Rotation paths and how fast each direction turns (deg/step):
Each turn is a multiple of 5 degrees from 10 to 175, or 0.
Each row of a path follows its step; steps can be skipped.
Path 1:
step 0: 15  4  -8  -21  15  15  16  4  -4  -16  3  -11  7  -1  7  4  6  -2  -2  5  -3  -12  -2  -8  2  16  -4  6  -15  2  1  9  -26  5  14  1  0  5  -5  -3  -18  4  -17  14  -13
step 1: 0  3  6  15  2  4  20  2  -3  -8  -5  -1  -5  -29  -2  10  -13  16  12  13  -4  9  -5  -18  -2  6  8  3  -3  -10  -15  -21  9  -7  0  -2  -5  19  4  0  -1  13  17  -2  -6
step 2: 8  -3  -18  3  -7  -4  2  -8  -2  12  3  -14  -9  9  11  10  13  2  -16  29  -7  4  -12  6  -4  0  12  -4  -6  13  12  -1  14  -13  15  4  -21  5  -2  0  0  -7  -14  8  -15
step 3: 24  7  9  -11  17  -3  -16  2  -5  -11  -1  -8  6  -5  -10  -6  -2  12  5  11  8  -3  0  -3  8  12  4  13  -9  -5  -2  5  -5  -14  -9  10  3  -2  -10  -19  -15  23  -6  -1  -24
step 4: 8  1  -9  -4  1  7  12  -3  -1  9  -2  7  8  -16  5  -10  -15  1  -7  23  12  -2  -6  -8  -8  4  6  -10  -20  -2  1  -29  -6  0  4  -7  13  19  9  16  1  -8  1  -14  -10
step 5: 14  -3  -2  -1  -5  12  11  -3  3  15  -7  -23  10  12  14  25  7  -1  12  18  -9  7  -28  -9  -1  -6  0  4  -9  -4  -4  5  3  10  1  14  -7  -9  2  -7  -12  10  0  5  -6
step 6: -4  4  11  -3  -2  4  -4  -16  -10  7  -5  7  -8  -6  -16  0  -4  5  3  20  9  0  10  -9  4  12  16  16  -1  -2  -8  -7  -12  -33  1  13  -13  -9  -3  -5  -11  -7  14  -6  -17
step 7: 13  -8  2  3  6  7  -1  -1  9  5  6  -3  -1  -3  11  -23  10  -13  -17  5  11  7  -14  -8  3  -10  0  -10  -10  -9  0  -9  -5  2  16  0  9  9  2  10  -6  -4  -1  18  -38
step 8: 18  2  -4  -4  -7  3  0  0  -8  8  -7  1  4  -8  3  24  -9  -16  23  5  15  -16  -21  -2  8  19  8  3  -8  0  -11  -2  0  8  -4  -10  -8  0  -2  -13  9  16  9  4  -14
step 9: -4  -1  1  -3  0  1  20  -14  5  10  2  20  -7  -4  11  21  9  5  -11  17  13  11  12  -20  -8  -2  7  7  -8  7  5  7  -10  -15  17  9  2  -4  4  6  3  10  0  -17  -13
2  1  -3  -2  3  -5  -7  0  5  -2  -1  7  0  3  6  3  -5  3  0  3  5  -6  1  5  -2  -6  -1  0  -5  0  3  3  5  1  0  0  2  1  -3  0  5  6  -1  -7  -3 : 65
-2  -3  2  0  3  3  -4  -5  -2  1  4  1  -1  -5  1  -2  3  2  -2  -7  2  -7  -1  7  1  1  4  -2  -4  -4  6  -1  -2  -1  -3  -1  6  4  -3  -1  -11  -1  0  3  -2 : 100
-6  -8  -2  1  3  -6  -3  0  0  -5  2  2  4  1  -3  3  0  -3  3  5  5  3  0  -1  -3  3  2  -1  -5  3  -1  1  -2  -2  -6  -6  -4  4  -1  -1  -1  -11  4  -3  0 : 155
-7  -1  5  4  -3  -1  -2  -7  1  -3  -4  -4  -5  1  -3  -2  2  6  -1  5  -3  -2  0  -2  -2  -9  5  2  -3  -2  -1  4  4  -5  -1  -2  -4  -5  -3  3  2  0  -1  6  1 : 90
2  1  -4  -3  -5  -3  -2  0  2  -7  2  -4  4  -2  -3  2  3  -2  5  -3  -4  -5  -5  -4  6  1  -4  -2  -4  -5  0  7  1  4  -5  9  -4  -1  -2  -1  -1  0  0  1  -3 : 145
Path 2:
step 0: 3  13  -17  -7  -7  4  -16  -4  -3  -6  -7  8  -11  16  16  11  -6  2  12  -1  27  1  -3  -1  -7  13  -6  0  26  -2  -6  5  10  -6  3  10  1  23  8  22  0  -7  6  11  -29
step 1: -5  3  -14  14  3  -29  -17  2  21  -8  9  0  1  8  -6  11  -15  14  -1  3  7  -13  -1  -16  -15  5  8  -1  18  -3  -5  15  16  -9  -18  -6  8  -8  17  11  -1  6  -4  -14  -20
step 2: 8  7  7  7  -9  -2  -14  7  14  0  0  11  -2  8  -12  3  7  3  29  -9  -15  14  3  -33  -9  -2  3  -17  -13  -15  8  6  3  -17  3  2  0  -16  14  9  -13  -1  -3  -7  -25
step 3: -4  14  16  10  -18  -3  -8  8  34  7  -4  16  -7  4  5  -1  9  -11  15  -12  -10  1  3  -5  -2  14  2  4  9  -15  -11  -10  3  -4  -4  -28  11  1  8  -20  -9  -23  -3  10  -1
step 4: -14  6  13  -11  -11  13  -14  -4  12  -2  -5  -4  -14  -5  23  -5  17  9  4  -14  0  -2  8  9  8  12  3  -14  25  -11  0  4  21  -10  2  -14  -10  11  -8  22  -13  -11  10  6  -15
step 5: -17  15  4  -12  3  -12  -14  -12  5  1  0  -12  6  -15  -5  -4  15  -3  1  0  7  -18  -22  2  -1  0  7  2  16  -1  -10  13  20  -14  -21  -1  9  7  -1  6  0  -9  -22  -20  -26
step 6: 1  1  -7  2  3  -11  -12  -2  2  3  -3  -8  -4  -8  -20  -16  8  5  19  -17  -1  15  -1  -21  -11  -4  13  -9  7  -15  -7  11  5  13  -3  14  -20  9  -7  -9  -18  -6  -8  -28  -21
step 7: -8  -17  3  -2  8  7  -24  15  19  20  6  7  -7  -12  -9  -6  -5  -3  15  -10  8  20  -8  -8  -18  11  7  1  5  7  0  -10  8  11  9  -18  18  -1  -2  -24  -5  -20  -6  -8  -10
step 8: -13  9  17  -10  -1  5  -15  13  4  5  -1  10  -6  2  7  8  -2  10  13  -10  1  -4  -1  5  -6  21  8  -32  10  20  22  -11  20  9  -3  -9  -18  2  -17  -3  -3  -15  6  -5  5
step 9: 0  11  11  -21  -1  1  9  -1  15  12  -11  8  -7  7  9  10  5  13  -3  12  18  -13  -18  7  13  -7  22  -19  -4  14  3  6  7  9  -11  -9  5  9  -3  1  3  -17  -17  -15  -25
3  2  5  4  4  -2  2  0  5  -2  -5  1  3  -2  2  1  -1  -1  -3  3  -3  2  1  -2  3  2  4  -10  -3  -9  -4  -5  0  -2  -3  -1  7  4  1  7  0  3  -1  4  3 : 45
2  0  5  4  2  6  4  4  2  -1  0  -6  -1  1  1  -3  -2  4  8  3  -1  0  -2  -4  -4  -4  0  -1  6  -2  -5  0  -8  -3  1  2  1  -3  -5  -7  0  1  -3  3  1 : 90
3  -6  5  -5  6  0  1  0  -2  9  2  1  3  -6  -1  -2  6  0  5  -2  -1  -1  7  -1  6  2  5  -3  5  2  1  1  5  4  -6  1  1  2  -2  -5  2  0  -2  -1  -1 : 20
3  -1  2  4  1  -11  1  -6  0  3  -1  -3  1  0  0  -1  -4  -4  3  3  2  0  -1  5  -3  -7  5  1  3  -3  5  4  2  -2  3  8  5  -3  -1  1  -4  2  4  -5  -4 : 80
2  5  -1  -3  -6  2  4  -4  2  2  5  -3  0  -1  4  6  3  -1  -3  9  1  2  1  6  -4  5  5  -2  4  0  2  -2  2  -1  2  1  -4  -1  -5  0  1  -5  -1  9  -1 : 80
Path 3:
step 0: 0  -7  18  -8  -22  4  -2  6  -12  -10  12  5  9  -6  3  17  -5  11  5  -15  -19  13  0  -8  -1  -24  -5  -17  9  3  2  -8  -10  -26  -5  -4  2  -10  21  -10  6  6  14  3  -5
step 1: -3  12  -7  6  2  -3  15  -9  9  -9  11  0  8  -23  -10  20  -2  6  16  -19  -6  -10  -9  -12  -8  -18  9  -8  -2  0  0  -6  -14  -25  -13  -1  -4  -2  24  -5  -9  -14  -2  -8  12
step 2: 6  -8  2  -3  11  16  27  -6  10  -4  -2  -2  3  -17  -16  15  13  0  -2  10  -5  7  1  23  -23  -10  5  -13  -13  2  8  -13  -14  2  -11  6  5  9  21  -6  -11  -4  1  -18  5
step 3: 17  0  8  -1  -15  10  14  -11  -10  -12  -4  16  -1  -2  -3  -5  2  4  -14  6  -7  -3  -10  27  -10  14  18  -10  -14  8  11  -1  -14  -20  -4  -8  16  20  14  10  6  0  -7  -6  3
step 4: 11  -3  4  4  -12  0  1  -9  1  -19  -13  14  -7  -8  -19  -23  -13  5  6  2  -1  1  4  1  6  -2  25  -15  1  15  13  -2  1  -8  -10  4  -16  14  14  18  20  -2  13  -8  -7
step 5: 24  -18  -2  6  -23  0  -8  -3  9  -17  -10  4  12  -9  -10  3  -5  4  15  1  -14  6  9  9  19  -14  2  -12  10  11  18  -9  2  -4  -10  0  -7  4  5  -24  11  3  6  12  -8
step 6: 20  1  -24  11  -24  -5  14  -4  24  -14  5  13  11  -11  -8  9  13  5  1  -14  -5  -7  -8  0  5  -17  5  2  9  -6  4  3  16  -13  -7  4  -7  7  5  -8  -3  8  -10  11  21
step 7: 10  -9  -7  11  -6  17  22  3  14  4  0  6  13  -8  -9  -5  19  19  0  3  9  8  3  8  -21  -20  -11  2  16  -5  -9  0  -6  1  -6  21  -8  17  11  12  10  15  -2  -3  12
step 8: 9  -2  5  3  -13  5  22  2  -1  -2  -13  -5  19  13  4  -11  -2  26  5  -2  14  4  -14  9  -11  3  4  9  2  11  -12  -7  -24  -18  -5  3  17  12  10  -7  21  14  -2  2  8
step 9: -10  9  1  -16  -10  -11  13  2  17  -7  -26  -3  11  5  -6  -17  -4  8  -1  -11  18  -3  -2  -3  -9  -12  29  -6  7  26  4  -15  -6  -7  -15  -2  -4  -7  6  7  4  13  1  -3  0
0  -4  7  -2  -4  -5  -6  -1  6  -2  3  -2  -1  -2  -3  5  -1  -3  -1  -7  1  -2  5  -7  5  -4  -2  1  4  1  5  9  2  0  -2  0  5  1  2  -2  -1  2  4  -1  -2 : 70
1  0  4  2  -4  -5  5  3  -6  -3  -1  1  -1  5  3  5  0  -2  -6  0  -2  -8  -6  0  -2  -1  1  -4  -1  -1  5  2  2  3  0  -6  0  -8  2  -1  5  5  -3  5  7 : 130
-4  0  -2  1  -6  -2  -2  -3  1  -4  3  6  4  2  2  6  -2  4  6  1  -1  -1  7  -3  2  -2  -7  -2  -5  -4  -2  -5  2  1  -1  -4  -8  1  -1  0  -7  1  -1  -1  5 : 70
Path 4:
step 0: 19  5  18  -5  -3  -1  -12  -25  6  -5  -1  7  8  -1  -27  5  -4  -10  -17  -1  -13  14  5  6  -14  0  10  20  -8  -7  -13  12  17  -4  1  -18  10  19  -18  10  -13  13  0  -2  -2
step 1: -16  -1  -4  5  3  14  -10  -17  27  0  2  0  19  8  2  1  5  14  21  -19  -11  5  -18  10  -7  -16  6  -8  12  -4  4  3  0  -2  -3  -28  14  6  0  -12  -20  -2  -7  -19  10
step 2: 17  -14  -28  8  2  -4  5  7  4  -13  5  -4  -5  1  16  -16  -5  -2  -2  -25  -1  1  -17  -8  -21  12  -5  4  13  0  -9  7  -12  -9  15  -32  -4  0  1  -8  4  -6  11  3  -21
step 3: -4  -6  2  11  2  -2  2  13  -7  -16  -6  -12  -1  2  -7  6  22  12  -12  8  -5  8  2  -8  3  -12  7  24  13  9  -13  9  32  16  -2  -22  10  -4  6  5  -5  -5  8  17  -28
step 4: -15  12  3  -8  2  25  -6  -7  7  8  9  9  16  9  -7  -2  11  -1  -28  -3  -21  -12  -13  1  11  -12  -4  18  -5  -7  12  1  -7  16  0  -20  -14  21  -16  15  -1  -3  -5  9  -10
step 5: 15  30  0  -5  12  5  -13  -24  8  10  -17  8  11  10  9  -7  -5  -1  5  -20  -11  14  0  -7  -4  8  29  -1  4  4  2  12  -7  14  11  -13  7  1  -3  -2  12  5  7  -17  -19
step 6: -13  -6  -2  -5  19  -8  2  6  2  14  6  -5  14  1  20  9  5  10  11  -17  9  9  -4  -11  -27  -20  8  0  3  -13  -29  2  2  7  2  -17  -4  -18  -8  -16  -6  13  2  12  -10
step 7: -8  5  -23  6  3  4  8  3  -2  -24  -2  -7  11  -1  12  1  -9  -19  -9  -20  -5  6  -13  -7  17  -23  -12  31  -10  -8  0  -8  10  -8  13  6  -2  -2  5  1  -8  2  11  17  -21
step 8: 13  6  4  10  6  -1  0  -7  -25  4  4  18  3  -7  -9  -4  27  3  -14  -6  -2  3  -16  14  7  -7  4  27  -13  5  -4  13  12  20  21  3  5  8  -11  2  -15  1  -1  -25  -13
step 9: -7  14  12  -2  6  -7  -16  -7  32  11  15  22  15  -8  8  -11  1  -4  -9  8  1  -2  -1  2  -8  2  13  12  -6  -20  15  13  2  2  -4  -22  8  3  -4  -19  -20  13  15  -5  -2
0  0  -2  -3  -1  -2  -1  -3  2  2  6  6  0  0  0  2  -4  -7  4  -4  3  -6  -4  2  2  -2  -5  0  3  -2  5  -3  -3  -1  -4  0  -1  5  1  0  5  -4  9  6  -5 : 140
5  1  4  1  8  4  0  3  3  -5  3  2  -2  -4  4  2  1  1  3  2  3  -1  3  -5  -8  -1  -1  -4  -1  -4  5  4  0  -5  1  -1  -1  -7  3  -3  2  -5  -3  2  -6 : 95
Path 5:
step 0: 2  -2  19  12  23  -6  -16  4  6  20  -2  8  9  -10  -1  16  22  4  2  -18  -4  -25  10  0  -4  -10  -1  11  12  -8  -13  4  20  1  -3  -3  12  18  -10  3  -11  9  7  -16  -22
step 1: 3  17  -1  10  14  -15  -35  -11  -6  1  -10  0  -4  -11  -10  -17  10  -3  -3  -21  6  3  -13  4  -4  -18  -3  6  -14  4  -12  3  11  1  12  -20  7  -3  -12  5  -29  8  -7  -13  -7
step 2: 11  -9  21  -6  1  -5  -13  7  -11  4  -12  8  -5  -19  -10  -25  -1  -2  -2  -22  -3  -2  -1  -7  7  -15  9  22  -8  2  13  -6  25  -13  -4  -16  -13  -11  19  8  -15  1  -4  1  19
step 3: 4  -8  2  5  -12  -5  -12  8  -4  34  12  29  -18  0  -15  -11  6  6  2  0  -12  -11  -18  7  7  -3  -9  15  23  -4  1  5  8  -5  -1  -2  -13  -4  27  12  -5  13  -1  3  -8
step 4: 17  6  -10  -1  6  7  -20  15  -12  27  20  -8  -6  -9  2  -18  1  16  -3  15  16  -2  -4  15  -13  5  -3  -13  8  -18  -3  -1  27  2  -1  -4  -9  -12  9  0  -4  14  -2  -17  -9
step 5: 12  12  -11  3  5  12  6  18  -12  -7  3  4  -2  -12  7  -22  2  22  -4  1  -14  -7  7  4  -8  -19  -25  -6  -3  -27  10  4  12  -6  7  -12  -2  -10  -9  -11  -9  25  5  4  16
step 6: 16  4  -22  5  -24  9  -2  2  -25  -7  -19  18  -12  -3  3  -2  0  19  14  -8  -11  0  -15  2  14  -13  -5  -15  1  -16  1  -19  -11  -5  8  3  -15  -5  9  -5  0  5  -9  -9  17
step 7: 2  7  -2  -14  -15  18  13  2  -7  11  -5  -9  -15  -15  17  -10  3  15  0  11  -7  11  -9  -11  27  0  5  1  16  -14  1  -18  14  -8  -2  21  -1  1  3  4  22  4  -24  -8  -5
step 8: 1  36  6  16  -8  25  14  8  10  -1  18  1  9  15  4  -14  3  28  19  5  -3  14  -11  -1  4  5  -8  1  13  2  9  -4  8  -2  13  13  -3  4  -16  0  14  2  -8  2  -10
step 9: 11  7  10  25  -9  15  1  2  18  -13  -13  -24  7  8  6  -15  -7  16  17  -8  -5  2  0  3  -9  15  -9  -24  1  -3  -20  -6  -3  -5  -6  17  -13  -4  -10  -14  -1  -1  -13  0  19
1  -3  6  3  -5  4  -2  -1  3  -1  0  -3  0  5  -6  -9  -1  -5  -5  2  2  -2  4  2  -1  2  -2  3  -5  -5  -2  1  -4  1  3  -2  -4  -4  7  4  -1  0  3  -1  -6 : 45
-5  1  4  -1  2  1  -4  -1  0  -1  1  -1  -1  -1  2  -3  1  2  7  4  3  -2  3  0  1  3  -8  0  -6  1  -3  2  0  0  8  -9  -3  -3  -8  -3  -2  -4  -1  2  8 : 95
-2  5  -1  -3  3  3  -4  0  -3  0  2  -6  -2  -6  1  -2  -5  -6  -5  6  5  9  1  -6  -2  -5  2  1  -2  1  0  -1  4  1  -1  -1  6  -6  2  -3  3  1  -5  2  -2 : 125
Path 6:
step 0: -10  -15  18  -11  -10  -2  -5  8  18  -3  -3  -3  -4  14  5  -18  -14  -4  -12  7  -11  -2  -15  8  -12  18  18  18  2  10  -17  -1  38  9  -5  12  -9  17  -1  12  -11  1  10  -12  14
step 1: 1  1  -21  -12  -6  0  -21  4  3  -1  -11  3  5  20  24  11  -10  -1  9  -7  18  1  2  -4  -1  -20  -11  6  1  5  -8  -21  16  8  -30  11  18  -19  -18  -1  -15  6  7  -10  -16
step 2: 9  14  0  17  10  -1  -6  18  1  -20  -32  6  -15  -5  1  3  5  13  12  6  5  1  8  -9  3  -13  0  13  -8  -13  5  9  16  14  -3  -29  -25  -3  2  13  -20  11  5  16  5
step 3: 9  14  10  -27  -18  9  11  2  4  -8  1  6  -13  11  -5  -12  -20  8  0  -18  1  -32  -21  -22  11  19  7  6  -6  -2  1  -3  -6  7  -11  5  -10  12  0  7  -9  19  -23  1  4
step 4: 11  -2  -9  21  -4  1  -13  16  -12  2  8  9  -5  -5  1  -1  -3  -3  6  -26  7  1  11  -30  12  -5  -6  -1  -1  26  -26  -26  10  -22  8  15  -8  -3  -10  15  -3  -8  -8  -3  -9
step 5: -1  -6  -14  3  13  -1  -20  5  -5  -5  -21  -14  -23  -4  -8  -21  4  -1  13  14  -16  26  -10  -24  -10  -10  17  16  0  -15  -2  6  -8  -11  -15  0  -6  2  -3  1  14  -1  -26  6  2
step 6: -24  22  -5  -7  -1  -14  -22  -16  17  -18  14  -20  -2  0  -7  14  6  24  -26  -9  0  -9  -22  -11  1  2  -12  15  7  -7  -6  -1  0  5  13  14  -1  12  -3  0  -3  4  -16  5  -7
step 7: 11  16  -13  1  -13  -16  -20  -7  2  0  7  18  5  -11  -8  3  16  -23  21  7  6  2  1  -12  10  7  -13  -16  -23  -11  -27  -4  21  -2  14  -5  20  7  11  -3  1  1  -13  0  -6
step 8: -16  -22  -1  -8  5  12  -10  -7  -2  -5  -4  9  -12  -18  18  -18  5  12  2  24  -12  -13  3  7  -9  4  8  -5  -15  -23  -23  3  6  0  10  6  -19  -4  -8  22  23  12  -1  -13  1
step 9: -13  10  -8  -5  -20  -6  -13  16  26  4  3  -8  1  -20  -9  9  -24  -1  -9  10  -8  -9  1  16  17  -8  -3  5  6  7  -21  8  -8  10  -23  19  5  6  -25  -6  3  10  5  -4  -21
-3  -1  -5  5  -2  -3  2  6  -1  3  -2  -5  1  -7  -1  6  0  1  2  -5  2  -3  -2  5  -6  3  -2  7  -1  3  -1  5  2  -3  6  -1  -3  0  2  8  -3  -2  2  0  -3 : 160
-5  -1  6  -2  -2  -1  -2  3  0  -1  0  -3  -8  4  3  1  0  -2  -3  3  4  -4  -6  3  -2  3  0  -7  2  -3  2  7  -2  -5  -1  6  -6  -1  -3  0  -6  -3  -4  -1  4 : 130
0  -5  -1  1  -1  -9  8  -5  -2  3  0  2  4  0  -4  -2  -1  3  -4  0  3  1  0  3  -4  -1  -1  -7  0  5  6  -1  -7  -1  -1  -5  -2  -4  4  -3  1  -6  4  -1  3 : 0
